[[ 0.7  0.3  0.8  0.1  0.8  1.1  0.4  0.2  0.7  0.4 -0.3  0.5  0.8]
 [ 0.5  0.4  0.5  0.3  0.5  0.4  0.4  0.3  0.3  0.3  0.3  0.5  0.4]
 [ 0.9  0.0  1.2  0.0  1.4  2.1  0.4 -0.2  1.2  0.4 -1.6  0.6  1.4]
 [ 0.3  0.5  0.0  0.6  0.0 -0.1  0.4  0.7  0.2  0.4  1.1  0.3  0.2]
 [ 0.8  0.1  1.0  0.1  1.3  1.8  0.4  0.0  1.0  0.4 -1.2  0.6  1.1]]
1.4

[[ -0.11  13.50  -1.41  -3.15  -4.91  -6.49   7.12   1.96   5.97]
 [ -3.00   3.77  11.46 -16.59   4.77  -0.75  12.36  -4.19  -1.37]
 [  1.57  15.03  -2.45  12.14 -10.01  -9.65   0.25 -13.18  -2.12]
 [  7.90  -2.57   2.63   3.33   3.87   3.99  -5.99  -3.23 -10.71]
 [ -9.95  -4.25   4.17 -12.04   0.68  -3.51   5.29  -7.25   2.75]
 [  3.92   6.91 -10.06   3.51  -2.48  -4.99   7.49   9.37  -9.56]
 [ -2.70  -1.38  -4.17 -12.32   2.40  -1.48   9.28  10.36  -2.56]
 [ -6.61 -10.72   1.90  -6.22  -2.43   5.21 -13.66  -0.63  13.18]]
-9.56

[[-0.04  0.22  0.00  0.16  0.19  0.17  0.05  0.12  0.16  0.20  0.07  0.15
   0.07  0.20  0.07  0.17]
 [ 0.03 -0.16  0.02 -0.13 -0.13 -0.12 -0.02 -0.07 -0.07 -0.14 -0.02 -0.14
  -0.04 -0.15 -0.02 -0.12]
 [ 0.03 -0.13  0.02 -0.10 -0.12 -0.10 -0.01 -0.06 -0.07 -0.12 -0.02 -0.10
  -0.03 -0.12 -0.01 -0.10]
 [ 0.02 -0.14  0.01 -0.11 -0.11 -0.10 -0.02 -0.06 -0.07 -0.12 -0.03 -0.12
  -0.04 -0.13 -0.03 -0.10]
 [-0.01  0.17  0.03  0.13  0.14  0.13  0.05  0.10  0.13  0.15  0.07  0.12
   0.07  0.15  0.08  0.12]
 [ 0.04  0.18  0.04  0.17  0.14  0.13  0.06  0.11  0.09  0.15  0.07  0.19
   0.10  0.19  0.08  0.14]
 [-0.05  0.18  0.01  0.12  0.15  0.14  0.04  0.10  0.16  0.17  0.07  0.10
   0.04  0.17  0.08  0.13]
 [ 0.04  0.16  0.04  0.17  0.13  0.14  0.07  0.10  0.08  0.16  0.06  0.18
   0.08  0.19  0.07  0.14]
 [ 0.04 -0.17  0.03 -0.13 -0.14 -0.13 -0.01 -0.07 -0.09 -0.16 -0.01 -0.13
  -0.04 -0.15 -0.01 -0.13]
 [ 0.04  0.19  0.03  0.20  0.15  0.15  0.07  0.11  0.07  0.16  0.07  0.23
   0.10  0.21  0.08  0.16]]
0.14

[[-1.2  0.9  1.7  0.5  1.4 -1.2  1.8  2.0  1.3 -1.0 -1.1  1.3 -1.0  1.1]
 [ 0.9 -0.6 -1.1 -0.7 -1.3  2.3 -1.5 -1.5 -1.3  1.0  2.0 -0.9  1.0 -1.3]
 [-0.4  0.6 -0.2  0.6 -0.4  0.0 -0.7 -1.0 -0.5 -0.3 -0.1  0.2 -0.4 -0.1]
 [-0.9  1.3  0.8  1.5  0.5 -0.7  0.4 -0.5 -0.1 -0.9 -0.7  1.2 -0.8  1.0]
 [ 1.2 -0.8 -1.3 -0.9 -1.3  2.4 -1.5 -1.4 -1.3  1.1  2.1 -1.2  1.1 -1.4]
 [-1.3  1.7  1.7  1.9  1.9 -1.5  1.8  1.9  2.2 -1.3 -1.4  1.9 -1.3  2.2]
 [-1.5  2.2  2.5  2.0  2.3 -1.6  2.8  2.7  2.9 -1.4 -1.5  2.5 -1.4  2.8]]
-1.4

[[-0.096  0.011  0.044 -0.014 -0.068 -0.040 -0.023  0.068]
 [-0.017  0.011 -0.068 -0.058  0.002 -0.017 -0.047 -0.006]
 [ 0.033 -0.022 -0.043  0.002 -0.016 -0.003 -0.130  0.179]
 [ 0.135 -0.010 -0.079  0.036  0.021 -0.210 -0.036 -0.128]
 [-0.066 -0.039  0.000  0.005 -0.097 -0.073 -0.056 -0.012]
 [-0.018 -0.028 -0.042 -0.004 -0.014 -0.098  0.035 -0.104]
 [ 0.012 -0.015  0.049 -0.122 -0.088 -0.177 -0.022  0.088]
 [-0.210  0.051  0.029 -0.033 -0.136 -0.098  0.038  0.101]
 [ 0.006 -0.006 -0.044 -0.035 -0.044  0.049 -0.066  0.043]]
0.088
---
array([4768, 5450, 1274, 2868, 3463, 8808]) -> 4768, 8808

array([2, 7, 8, 7, 8, 0, 9]) -> 2, 9

array([[191,  97,  55,  17, 211],
       [223, 114, 150,  93, 207]]) -> 191, 207

array([[12, 78, 14, 75, 68],
       [21, 86, 18, 76, 67],
       [77,  0, 76,  8, 13]]) -> 12, 13

array([[2830, 4128, 3773, 7743, 8039, 3007, 7501],
       [5400, 6459, 5707, 5545, 5772, 4825, 5946],
       [4943, 4840, 6050, 5375, 4988, 5902, 4814]]) -> 2830, 4814

array([ 12,  17, -27,  28, -10, -22, -14]) -> 12, -14

array([91, 23, 93, 25, 22, 27, 97]) -> 91, 97

array([[-278,  113,  -15,  796],
       [-151, -608, -760, -722],
       [-264, -484,  393,  427]]) -> -278, 427

array([[-661,  960,  657,  609,  878],
       [-125,  979,  809,  686,  749],
       [-204,  957,  792,  670,  772]]) -> -661, 772

array([[-693, -621, -697,  457,  772,  418],
       [ 177,   -6, -135, -182, -468, -121]]) -> -693, -121
---
[[6.546,-5.988,6.385,6.192,6.029,-5.823],
[5.049,-4.555,5.006,4.386,4.542,-4.632]] --> 6.546, 6.385

[-1.086,-1.470,-6.831,-5.149,5.983,5.224] --> 5.983, 5.224

[[6.114,-6.039,3.531,-5.223,6.021,2.566],
[-0.924,2.974,5.817,2.300,1.068,5.196]] --> 6.114, 6.021

[1.658,6.672,4.126,-1.280] --> 6.672, 4.126

[-5.403,5.967,-5.027,5.592,5.120] --> 5.967, 5.592

[1.561,6.535,-2.965,6.142,1.604,4.209] --> 6.535, 6.142

[[-1.612,-1.450,-1.844,-0.305,-1.297,1.627,0.705],
[1.904,-2.210,5.736,-2.784,1.071,-4.249,3.204],
[-1.668,-1.975,-1.394,-1.240,-1.260,0.755,0.986]] --> 5.736, 3.204
---
[[2.652,-0.803,1.876,-4.169,5.079,-3.942,2.954],
[1.078,-3.705,-1.299,-3.209,-6.550,3.768,0.349]] ⇒ 5.079

[4.383,-2.059,0.878,6.476,1.181] ⇒ 1.181

[2.431,6.898,6.004,1.579,-5.910] ⇒ -5.910

[[5.245,-7.118,-0.868,-3.650,-3.650,-0.432],
[0.797,0.568,1.503,0.233,0.233,-0.491],
[-1.159,-0.730,-2.134,-0.257,-0.257,0.796]] ⇒ -3.650

[[3.434,2.165,4.706,-5.335],
[1.204,-3.312,-2.857,3.512],
[-2.259,-2.662,-4.189,1.750]] ⇒ 1.204

[[-2.519,-1.629,1.756,2.617,0.732,-0.529,0.354],
[4.010,2.233,-5.354,0.967,0.452,-0.659,1.527],
[3.678,4.709,-0.567,-3.352,-3.213,3.084,0.071]] ⇒ 0.732

[[-1.556,1.460,7.085,1.072],
[1.197,-0.807,4.965,-0.855]] ⇒ 1.197

[-2.132,1.214,-2.891,-2.663,-5.154,1.865,2.899] ⇒ -5.154

[-0.074,-0.143,-5.372,-1.745,-0.732] ⇒ -0.732
---
[[0.504,3.065,-7.287,-1.557,-3.408,3.956,-2.577],
[2.754,0.308,-0.618,0.887,0.602,0.388,-0.578],
[-3.128,0.692,-0.884,-0.955,-1.343,-0.358,-0.275]] yields -0.275

[[-0.321,-2.632,-0.168,-6.554],
[-0.302,-4.919,3.333,0.132],
[0.476,-1.065,0.272,-1.121]] yields -1.121

[[-1.208,-5.602,0.810,-0.299],
[1.980,1.072,4.835,0.098],
[-3.936,-0.305,4.056,-0.397]] yields -0.397

[[-7.071,-6.866,-6.654,6.802,6.574,7.043],
[-0.093,-0.092,-0.095,0.096,0.095,0.096],
[-1.817,-1.782,-1.698,1.749,1.684,1.814]] yields 1.814

[[0.609,0.626,-0.628,-0.622],
[6.347,6.530,-6.551,-6.478],
[0.717,0.738,-0.740,-0.732]] yields -0.732

[[-5.131,-0.312,-2.923,4.721],
[-6.363,-2.459,-2.285,4.057],
[-6.655,-0.412,-2.868,6.553]] yields 6.553

[[-1.257,-1.249,5.365,1.336,0.775,-2.393,-0.413],
[-2.062,0.275,5.445,0.339,0.698,-2.352,-0.362],
[-1.678,1.111,2.826,-0.030,0.362,-1.172,-0.181]] yields -0.181
---
[[1.171,-3.027,0.101,-2.545,-2.177,1.708,7.029],
[-0.169,0.168,-0.063,-0.263,0.260,-0.253,-0.327]] Out: 0.101

[-6.949,-6.778,-6.605,6.852] Out: -6.605

[[1.906,-6.100,6.801,0.227],
[-0.473,7.224,-5.179,1.141]] Out: 6.801

[[5.690,5.552,5.447,-5.635],
[-5.705,-5.566,-5.377,5.627],
[-5.821,-5.683,-5.550,5.757]] Out: 5.447

[[-1.367,0.000,0.000,-5.589],
[-2.900,0.689,5.441,-0.925]] Out: 0.000

[2.731,-0.458,-0.167,-5.899,3.351,0.939,2.107] Out: -0.167
